In the rows, zero is written as 128.
Each path below is one point turned by a fixed rotation once a step. After each direction that follows a path, write how fast that rotation turns it, in degrees per step (0 if it stays still).
Each turn is a multiple of 5 degrees from 10 to 175, or 0.
Each row of a path follows its step; steps can be skipped.
Path 1:
step 0: [135 124 126 121 134 120 123 126 132 135 134 131 128 137 120 129 125 121
 132 130 115 126 129 128 125 134 133 124 134 119 123 127 135 121 132 117
 136 126 124 137 119 125 124 135 123 122 127 123]
step 2: [133 132 123 127 128 119 127 130 138 128 129 131 128 141 117 131 134 130
 136 127 131 129 135 127 132 135 130 124 140 127 127 120 131 129 134 127
 129 133 127 122 130 128 122 138 128 132 143 119]
step 3: [116 123 127 121 133 121 131 126 126 131 128 133 127 135 122 128 115 126
 139 131 113 123 121 135 129 132 126 130 124 121 128 127 138 131 130 125
 124 137 126 126 130 128 128 135 134 118 129 132]
step 4: [130 129 136 128 138 136 125 133 132 120 131 132 123 141 125 130 132 115
 121 139 127 123 135 134 123 137 130 128 127 129 126 128 130 124 133 119
 134 128 123 128 127 124 122 136 132 125 140 123]
step 8: [128 127 134 120 131 135 127 131 126 124 125 128 130 135 121 123 121 133
 129 136 126 131 133 133 128 141 123 124 137 117 129 121 127 124 128 125
 122 132 131 136 123 123 125 146 133 133 133 124]
step 13: [131 117 128 129 141 128 133 132 131 121 121 117 130 134 122 133 139 131
 136 132 122 127 127 125 127 130 134 120 129 121 136 120 132 134 126 126
 132 128 118 126 126 130 124 137 133 135 134 127]
step 17: [131 124 127 122 131 122 115 125 126 127 128 122 125 134 114 133 127 128
 123 138 121 129 119 132 129 132 132 118 128 116 129 121 129 129 137 121
 125 131 118 121 126 131 122 127 131 130 123 125]
step 19: [134 112 134 123 127 125 135 126 134 133 124 134 125 134 115 121 128 130
 127 129 130 125 126 136 130 137 131 120 137 125 127 121 135 136 133 124
 129 128 122 131 135 121 119 133 129 131 132 130]
Speeds:
[126 127 128 127 128 129 129 126 129 126 128 128 125 127 129 130 129 128
 129 130 129 130 128 129 128 128 129 128 128 129 126 128 127 130 127 125
 126 125 129 128 133 125 126 127 127 127 129 126]  145
[129 130 131 124 126 129 129 128 129 126 128 129 129 127 129 128 127 126
 129 129 128 130 128 131 129 125 128 127 125 126 130 129 130 126 129 128
 130 128 128 129 127 128 127 124 128 127 132 129]  65
[130 127 126 129 125 128 130 125 129 128 125 129 130 127 129 127 128 130
 130 128 127 128 128 128 128 130 129 126 129 124 129 130 128 131 129 127
 128 129 132 129 126 128 126 130 127 128 129 127]  130
[127 127 129 129 127 126 131 129 131 128 131 132 128 129 129 125 129 128
 129 129 128 129 128 131 129 129 129 129 127 130 128 129 128 128 127 126
 126 132 128 130 128 126 128 128 128 127 126 130]  90
Path 2:
step 0: [134 123 127 133 137 114 124 133 118 130 131 125 127 126 134 126 127 127
 128 127 130 129 128 128 131 133 126 124 131 122 134 134 125 128 136 129
 137 128 135 133 132 131 120 114 122 126 126 126]
step 3: [134 119 133 133 137 128 122 125 133 128 121 128 121 128 125 133 133 127
 126 130 124 127 125 130 126 129 124 127 142 118 135 123 132 119 127 134
 131 127 125 132 120 125 123 118 124 127 126 125]
step 4: [126 137 124 134 141 127 131 131 120 124 137 115 134 131 125 128 129 130
 129 129 125 123 134 134 126 129 130 134 128 133 124 120 133 127 130 131
 124 133 131 126 126 119 126 122 119 129 126 131]
step 8: [127 122 132 134 135 126 119 131 130 126 134 121 121 127 129 142 126 130
 122 128 128 137 120 128 126 124 128 133 136 130 135 127 127 126 122 129
 125 128 135 128 124 137 125 122 118 127 131 137]
step 9: [130 140 124 139 129 134 127 130 127 125 127 122 129 121 125 127 133 127
 123 127 123 130 135 135 130 131 119 129 128 131 129 122 131 118 140 134
 119 126 135 124 126 126 137 135 126 130 130 129]
step 10: [128 124 124 130 133 128 125 135 120 121 121 132 127 128 126 130 119 121
 124 124 119 132 116 128 128 137 120 126 132 135 134 130 125 133 131 132
 128 132 129 133 134 125 125 125 129 119 122 135]
step 11: [136 124 124 138 141 128 130 132 134 123 128 132 119 133 134 137 131 127
 127 137 130 137 134 134 129 122 126 124 128 129 118 130 132 120 128 127
 129 125 133 130 129 129 133 127 120 125 128 130]
step 18: [127 123 131 130 129 125 122 120 128 120 131 132 118 131 127 125 127 131
 121 134 119 123 121 128 129 128 138 129 131 131 125 125 130 126 122 133
 127 128 134 126 136 126 126 117 122 124 115 132]
Speeds:
[128 129 131 129 131 129 128 126 126 128 133 128 128 129 128 130 130 129
 128 126 129 131 129 129 127 129 131 131 127 128 127 131 127 129 128 129
 127 127 128 126 128 130 129 128 128 128 129 129]  100
[127 128 129 127 127 129 124 128 127 126 129 126 131 125 128 130 129 128
 125 128 129 127 128 128 131 130 129 128 131 129 129 126 130 127 128 127
 126 127 127 124 126 126 127 127 128 127 128 128]  70
Path 3:
step 0: [129 127 122 133 126 125 130 131 137 121 127 135 122 120 132 122 136 132
 133 123 129 130 139 128 123 127 136 134 140 132 132 119 132 125 124 130
 119 125 138 133 129 131 121 133 121 123 122 121]
step 6: [130 125 131 129 122 139 132 132 120 123 125 131 128 116 128 126 127 135
 125 126 117 132 128 124 121 135 128 117 126 130 128 122 136 120 129 120
 130 136 122 123 121 131 119 124 126 122 126 136]
step 7: [133 119 128 140 129 134 131 125 126 127 126 134 127 133 132 124 122 132
 127 134 127 125 135 121 127 132 125 134 128 139 136 126 138 142 126 129
 130 121 121 127 132 139 134 121 124 132 125 126]
step 8: [119 128 123 132 130 123 118 125 136 128 133 129 131 130 119 128 129 140
 131 133 134 134 126 124 124 124 136 137 137 131 125 124 129 120 125 141
 130 125 125 114 131 134 125 127 127 132 124 124]
step 9: [119 120 128 124 119 130 130 129 116 125 120 129 129 128 124 132 131 142
 123 128 129 130 132 130 131 132 132 122 140 126 127 132 125 121 124 124
 125 137 133 126 124 124 117 117 126 131 136 134]
step 12: [130 121 124 126 117 122 129 119 120 134 132 136 136 124 124 126 128 141
 127 125 136 134 139 130 128 131 138 130 124 117 126 133 124 121 131 125
 132 129 127 123 131 118 132 126 130 130 134 128]
step 15: [139 129 118 134 127 129 129 114 121 135 124 123 138 133 126 126 126 134
 130 138 126 133 128 131 132 133 133 135 129 129 127 131 127 125 135 125
 134 130 115 129 128 130 135 119 133 123 133 127]
step 16: [123 133 125 125 123 125 125 118 119 125 136 132 123 127 118 125 130 132
 123 121 128 124 123 128 124 121 126 133 132 130 141 129 129 127 129 133
 130 132 121 116 118 124 136 124 121 123 124 136]
Speeds:
[128 127 125 127 129 130 130 126 131 128 131 128 128 127 128 126 129 129
 127 128 132 126 128 127 128 128 129 127 127 129 131 128 127 129 130 128
 128 126 129 124 129 128 128 128 130 127 130 129]  85
[127 125 128 127 127 125 127 127 128 126 129 130 126 128 128 130 130 130
 128 129 129 126 127 128 127 129 126 132 128 125 129 128 127 128 126 127
 128 126 125 128 131 128 127 129 128 126 127 127]  85
[129 127 125 128 126 128 127 129 126 128 125 128 127 128 128 128 130 130
 128 128 132 129 127 130 127 128 126 127 126 128 127 128 130 124 131 130
 128 130 128 130 128 127 129 126 127 126 127 130]  110
[129 127 125 132 126 126 128 127 129 126 126 127 129 129 132 127 128 127
 129 129 130 128 129 129 127 128 128 127 127 126 128 127 127 129 125 128
 128 127 127 129 127 127 131 126 128 131 130 127]  140
Path 4:
step 2: [131 126 122 133 123 133 123 132 125 132 134 128 133 130 131 125 133 137
 135 125 130 130 140 125 133 123 121 122 132 133 137 130 127 118 135 124
 129 137 121 121 117 124 125 125 124 125 130 123]
step 3: [130 125 129 128 131 128 129 136 133 129 128 141 129 120 124 128 133 138
 125 119 125 126 122 122 126 130 144 129 128 115 131 135 137 131 126 132
 131 128 130 131 134 129 131 133 125 129 123 134]
step 4: [136 135 135 124 122 132 134 123 124 125 128 127 127 133 125 128 121 136
 127 124 138 131 128 120 134 130 128 137 123 140 132 133 122 120 131 131
 133 129 127 121 123 118 126 121 131 124 133 128]
step 6: [122 136 131 122 131 129 121 118 134 123 133 133 127 120 129 122 127 138
 129 119 134 127 130 119 128 125 133 132 125 129 135 141 133 122 129 128
 127 136 123 136 134 124 135 128 130 124 130 132]
step 7: [134 118 134 133 128 132 132 138 125 134 124 125 128 133 125 135 129 128
 126 121 129 130 133 120 131 130 139 126 123 129 135 132 121 127 129 137
 124 130 127 117 117 127 127 118 129 127 125 120]
step 10: [143 128 123 110 127 132 130 133 131 128 128 130 126 124 126 131 135 125
 127 126 126 127 118 118 131 124 133 126 121 128 137 134 135 130 127 134
 129 128 127 119 120 126 127 125 127 120 126 129]
step 15: [127 126 125 125 121 130 132 125 127 130 131 133 125 134 121 125 133 132
 137 137 122 128 125 121 131 129 124 134 128 120 128 133 133 128 133 133
 128 143 129 120 123 114 130 123 119 126 125 136]
step 17: [131 130 124 126 130 134 137 129 126 126 130 132 125 125 133 127 132 126
 129 117 135 134 130 124 129 126 125 132 124 130 127 136 120 130 131 137
 118 140 131 122 118 125 139 127 127 128 114 130]
Speeds:
[130 128 125 128 129 126 129 128 131 128 128 131 128 128 126 129 130 126
 127 129 127 126 129 126 130 128 127 129 131 127 126 127 127 128 132 129
 127 128 125 128 126 130 127 125 126 127 126 127]  145
[129 127 126 127 130 128 129 129 129 131 129 129 127 126 131 128 127 126
 130 127 127 130 127 127 125 128 130 130 127 128 129 125 130 131 127 128
 128 128 128 126 128 129 128 128 129 129 124 132]  155
[126 129 128 126 125 129 126 130 128 129 126 127 129 130 127 130 128 128
 129 127 129 127 128 125 127 128 127 127 126 129 127 126 129 130 127 130
 127 125 125 126 126 127 126 125 130 129 131 129]  125
[126 127 128 128 127 129 128 128 129 127 130 129 128 129 130 127 128 131
 129 131 126 126 129 130 126 126 128 127 130 127 129 124 129 126 129 128
 127 130 124 129 129 126 129 128 127 127 129 129]  110
Path 5:
step 0: [136 128 137 121 130 125 126 133 118 124 125 135 134 124 131 125 141 122
 118 122 135 128 138 130 124 139 128 126 134 133 137 124 129 125 123 128
 130 130 131 127 120 120 136 131 129 120 129 129]
step 3: [124 133 133 122 133 124 123 134 131 135 125 135 117 124 131 130 131 134
 119 136 128 125 133 137 128 130 125 131 112 129 124 123 123 126 119 125
 132 123 127 128 128 128 116 129 135 120 129 127]
step 6: [129 127 131 130 138 122 132 132 130 130 126 133 125 128 133 121 140 127
 131 133 123 123 127 123 139 132 121 129 126 135 128 123 136 124 134 127
 117 119 135 128 132 114 131 123 123 124 127 124]
step 8: [138 133 127 126 126 133 125 131 125 127 128 129 127 134 124 140 133 120
 126 126 128 131 134 129 124 137 125 119 129 140 120 136 135 130 119 131
 126 137 132 128 127 127 135 135 119 130 140 130]
step 12: [140 131 124 130 134 115 127 137 133 124 127 123 122 129 128 128 129 119
 126 120 132 122 123 131 134 124 121 121 127 138 126 130 129 126 130 130
 126 139 130 125 116 123 138 134 127 127 128 126]
step 14: [130 126 126 133 134 127 126 120 127 129 125 131 130 136 129 132 135 126
 139 133 127 129 130 131 128 133 132 135 127 129 120 141 140 134 129 135
 111 124 135 124 132 129 126 132 126 126 118 127]
step 15: [120 124 120 124 130 135 127 126 119 131 125 126 126 126 128 129 131 129
 122 128 120 122 130 132 133 118 118 130 122 133 124 131 123 140 125 125
 124 127 131 128 111 131 131 131 141 127 134 131]
step 17: [124 119 131 132 114 135 131 129 118 123 137 129 126 133 132 120 133 131
 133 121 128 120 133 135 128 131 137 126 130 122 127 129 128 122 121 128
 130 129 128 130 123 126 127 138 125 129 114 121]
Speeds:
[127 127 129 126 126 125 128 128 128 126 133 127 128 130 125 129 128 128
 129 130 125 128 126 128 129 128 130 125 128 128 129 128 128 125 130 127
 128 127 127 129 129 127 131 129 129 130 128 127]  95
[128 126 128 129 126 128 127 127 126 129 126 125 128 129 128 127 126 129
 126 129 130 126 125 130 126 128 128 126 129 133 128 127 126 128 128 127
 127 131 126 127 128 127 131 126 125 128 128 131]  95
Path 6:
step 1: [125 133 127 116 128 135 133 124 125 127 123 134 123 131 128 129 131 128
 132 129 131 127 124 124 134 134 124 138 138 117 130 130 117 124 130 132
 126 133 126 130 117 132 124 128 139 128 123 120]
step 4: [127 131 133 138 136 126 124 125 124 123 128 140 127 126 127 126 128 133
 128 122 135 135 122 132 131 130 132 135 124 137 120 125 126 120 130 116
 130 123 124 132 138 119 130 129 122 126 127 121]
step 7: [135 117 122 124 128 124 139 119 118 135 123 130 125 134 125 135 135 123
 124 126 131 127 129 125 127 138 130 126 125 123 126 126 131 127 131 129
 118 134 130 127 125 129 119 133 128 125 117 132]
step 10: [134 136 119 128 123 134 135 122 138 126 130 129 131 125 130 123 122 142
 128 126 125 129 124 138 117 131 128 134 126 140 120 135 127 122 133 130
 130 123 131 129 132 130 130 129 127 129 124 129]
step 16: [132 130 131 136 129 129 126 128 126 128 127 134 120 129 134 122 131 132
 125 137 134 133 118 138 124 142 125 133 121 126 129 135 120 122 120 134
 135 127 131 129 132 125 129 121 134 134 130 123]
step 17: [122 128 144 130 126 129 137 131 132 124 127 133 136 129 126 133 117 122
 136 124 127 126 129 122 131 138 125 122 136 132 127 118 129 126 140 129
 129 128 129 126 127 131 121 125 129 125 128 126]
step 18: [120 136 118 118 123 130 128 131 123 135 130 124 132 132 127 119 123 126
 119 135 126 124 133 130 123 121 134 124 129 135 131 134 126 130 126 127
 130 140 126 131 131 133 136 123 138 128 127 122]
step 19: [134 133 124 131 127 125 137 123 121 132 124 130 130 128 130 135 128 131
 131 118 121 132 129 120 140 129 134 136 124 120 124 127 130 127 123 119
 117 122 119 130 121 125 123 122 128 131 130 129]
Speeds:
[129 127 126 128 131 127 127 128 128 125 130 128 129 129 128 126 129 127
 128 128 127 130 126 128 129 128 128 129 129 131 128 131 130 127 127 127
 128 128 133 128 130 131 128 128 131 127 129 127]  175
[124 128 128 128 126 127 129 131 128 128 128 128 125 126 128 130 129 129
 130 131 129 129 129 127 127 128 127 130 129 130 130 129 128 128 126 128
 129 125 127 128 129 128 124 129 130 128 129 125]  25
[125 130 126 125 130 128 126 131 130 127 128 129 127 131 129 129 127 129
 126 130 130 130 128 126 126 126 128 127 126 126 125 129 129 129 127 127
 126 129 127 128 129 127 127 126 127 128 126 130]  120
[129 126 129 126 126 124 127 127 130 127 128 129 129 125 129 127 128 127
 127 128 126 127 127 126 129 128 127 129 129 127 128 125 128 128 130 128
 124 125 128 128 129 127 127 124 129 124 128 130]  175
[130 128 126 125 128 129 129 129 131 131 128 129 127 128 124 126 126 129
 130 126 127 128 130 127 127 126 129 129 126 128 130 127 129 128 131 128
 129 127 127 126 130 131 128 128 130 130 130 129]  90
[126 126 129 126 126 125 129 128 128 128 127 127 131 130 126 127 127 130
 128 129 126 127 128 131 132 128 131 127 127 129 126 129 128 130 128 126
 129 128 127 130 128 126 127 129 129 130 129 127]  55
